In the rows, 128 means zero.
D: several groups of rows, each row roughly a mix of its group's hidden directions:
D (88 x 11):
0: 150 134 156 130 179  81 157 110 121 105 121
1: 100 103 155 123 106 123 130 126 117  60 150
2: 125 130  73  99 156 110 113 114 167 152 149
3: 159 142 111 128 166  89 166 131 123 158  93
4:  98 193 121 140 137 127  95 133 120 150 159
5: 116 135 166 169 172 132 146  96 161 132 143
6: 108 129 115 101 125  97  93 149  98 145  75
7: 146 147  77 125 103 130 108 139 120 161  79
8: 127  80 143 165 124 165 107 145 118 154 162
9: 139 197 137 121 165 127 133 116  92 118 126
10: 145  75  84  98 109 149 122 118  98 122 117
11: 119 187 127 148 129 125 134 142 108  72 142
12: 148 108 156 116 179 164 160  96 115 136 134
13:  96 118 127 122 139 133  94  89 154 155 178
14: 102 159  65 115 110 104 110 131 140 147 148
15: 158  97 127 122 125 127 159  84 143 118 182
16: 120 134 103 154 101 151 121  75  93 160 115
17: 112 130 170 126 107 137 121 173  94  82 137
18: 114 140 153 153 107 178 115 138 142  87 163
19: 139 124 151 126 163 152 102  95 111 181 152
20: 103 140 157 164 170 119 121  92 155 153 106
21: 162 137  75 135 110 132 121 100 139 167  96
22: 108 121 123 157  91 147 127  71  89 120 126
23: 154 131 127  95 134 111 179 120 136 106  76
24: 174 116  89 143 109 141 151 108 131 151 171
25: 175 126 114 127 193 110 124 132 136 106 147
26: 114 118 138 115 168  73 123 108 120 157  89
27: 106 102 166 124 140 107 100  72 135 106 144
28: 156  77 150 133 114 133 104 116 136 183 120
29:  94  98 114  83 113 109 129 137 170 100 148
30: 124  86 106 147 104 142 154 124 162  99 170
31: 122 135 146 145 107 127 158 115 168 180  90
32: 129 149 120 103 156 105 128 159 187 161 130
33: 115 161 112 152 108 150  78 126 133 139  79
34: 168 115 125 122 108 142 155 111 130  87 181
35:  92  94 169 121 162  98 124  92 138 137 145
36: 137 148 190 161 115 140 145 157 107 128 103
37: 172  85 143 125 125 137 151  81 154 144 142
38:  80 158 146 154 108 128 112  99 105 100 159
39: 149  86 111  84 146 111 142 155 172 122 121
40: 113 102 103  99  71 153  94 138 118 129 145
41: 104  68 123 126 124 145 163 134 161  96 136
42: 167 101 108  84 108 100 136 113 103  99 149
43: 116  98 136 100 160  92 169 151 118 163 141
44: 110 148 179 137 167 106 120 138 115  83 114
45: 111  74  96 123 114 137 122 119 160 167 157
46: 112 145 163 152 123 124  66 154 104 145 117
47: 164  91 152 161 118 153 110 115 124 163 160
48: 170  91 133  98 138 132 144 179 134 126 100
49: 180 141 138 137 177 131 119 167 102 118 130
50: 110 110 150  86 142  84 123 156  90 104 121
51: 162 152 107 118  92 145 122 159 104  79 125
52: 134  88 146 132 113 138 131 122  86  66 132
53: 142 124  99 113  69 166 110 144 120 105 151
54: 115 152 126 135  96 148  68 126 119  96  98
55: 144 149 123 121 118 158 109 173  84 166 108
56: 110 137 154  86 164 115 112 116 120 156  80
57: 155 160 164 152 158 155 123 134  77 129 131
58: 121 116 107 117 128 127 154  83 171 104 173
59: 186 149  88 137 135 121 167 125 131 148 109
60: 160 153 155 130 132 118 128  66 147 111 158
61: 177 188 119 126 121 106 131 121 102 135 108
62: 160 164 180 147 122 113 104  94 126 107 136
63: 155 138  90 118 107 109 122  85 151 163 161
64: 137 110 146 125 160 118 190 140 136 139 171
65: 136 134  94 149 112 170 152 142 155 179 139
66: 139 104 135 134 164 105 167  88 152 163 148
67: 144  80 120 136 126 151 124  99 144 173 169
68: 120 152  73 106 141 129 101 122 142 178 140
69: 135 112  62  85 143 129 101 129 130 139 146
70: 118  93 131 125 132 140  92 146 116 195 114
71: 129 136 112 103 141 122 188 126 138  78 105
72: 123 122 186 115 142 116 132 128 131  96  74
73:  89 160 122 148  88 150 108 105  90 150 133
74: 119 104 119  80 135  77 122 145  94 141 103
75: 116 131 112  93 160  98 114 148 171 103 165
76: 112 115 192 130 142 129  78 114 129 146 114
77: 118 194 122 152 147 129 104 124 122 170 141
78: 106 133 150 148 117 125 102 186 101 114  91
79: 133 106 138 138 117 162 157 115 152 121 194
80:  92 114 142 133 157 153 100 100 137 144 181
81:  98 184 158 154 128 128 105 137 102 114 158
82:  71 114 126 109  95 111 132 106 164 106 148
83: 129 110 154 100 142 103 145 172 178 104 130
84:  96 171 125 161 116 137 105  88  96 133 151
85: 105 165  90 126 122 131 110 109 141 189 130
86: 128 148 153 125 102  88  76  95 156 136 130
87: 139 119  83 102 140 134 139  91 140 177 156
one row of each group, then the others: which group is each in?
167 162 173 142 107  99 116 117 125  99 102 -> <20>
143 160 146 112 151 127 115 200 130 139 130 -> <8>
162 166 112 132 139 101 114 124 110 113  69 -> <114>

131  91  92 155  84 133 123 174 129 148 131 -> <20>
172 139 135 129 134 135 152 157  85 139  80 -> <20>
115 136 114 152 111 131  78 120 132 160 183 -> <20>
138 141 111 131 140 120 142 117 174 192 104 -> <8>
132 178 100 132 113 111 155 152 116  78 118 -> <20>
150  84 148 144  98 151 153 115  97 119  88 -> <8>
123 118 163 129 184  80 149 102 130 133 123 -> <114>
 82 127 132 111 168 145 162 132 131  79 130 -> <20>
 94 132 183 130 158 122 136 160 118  91 145 -> <114>
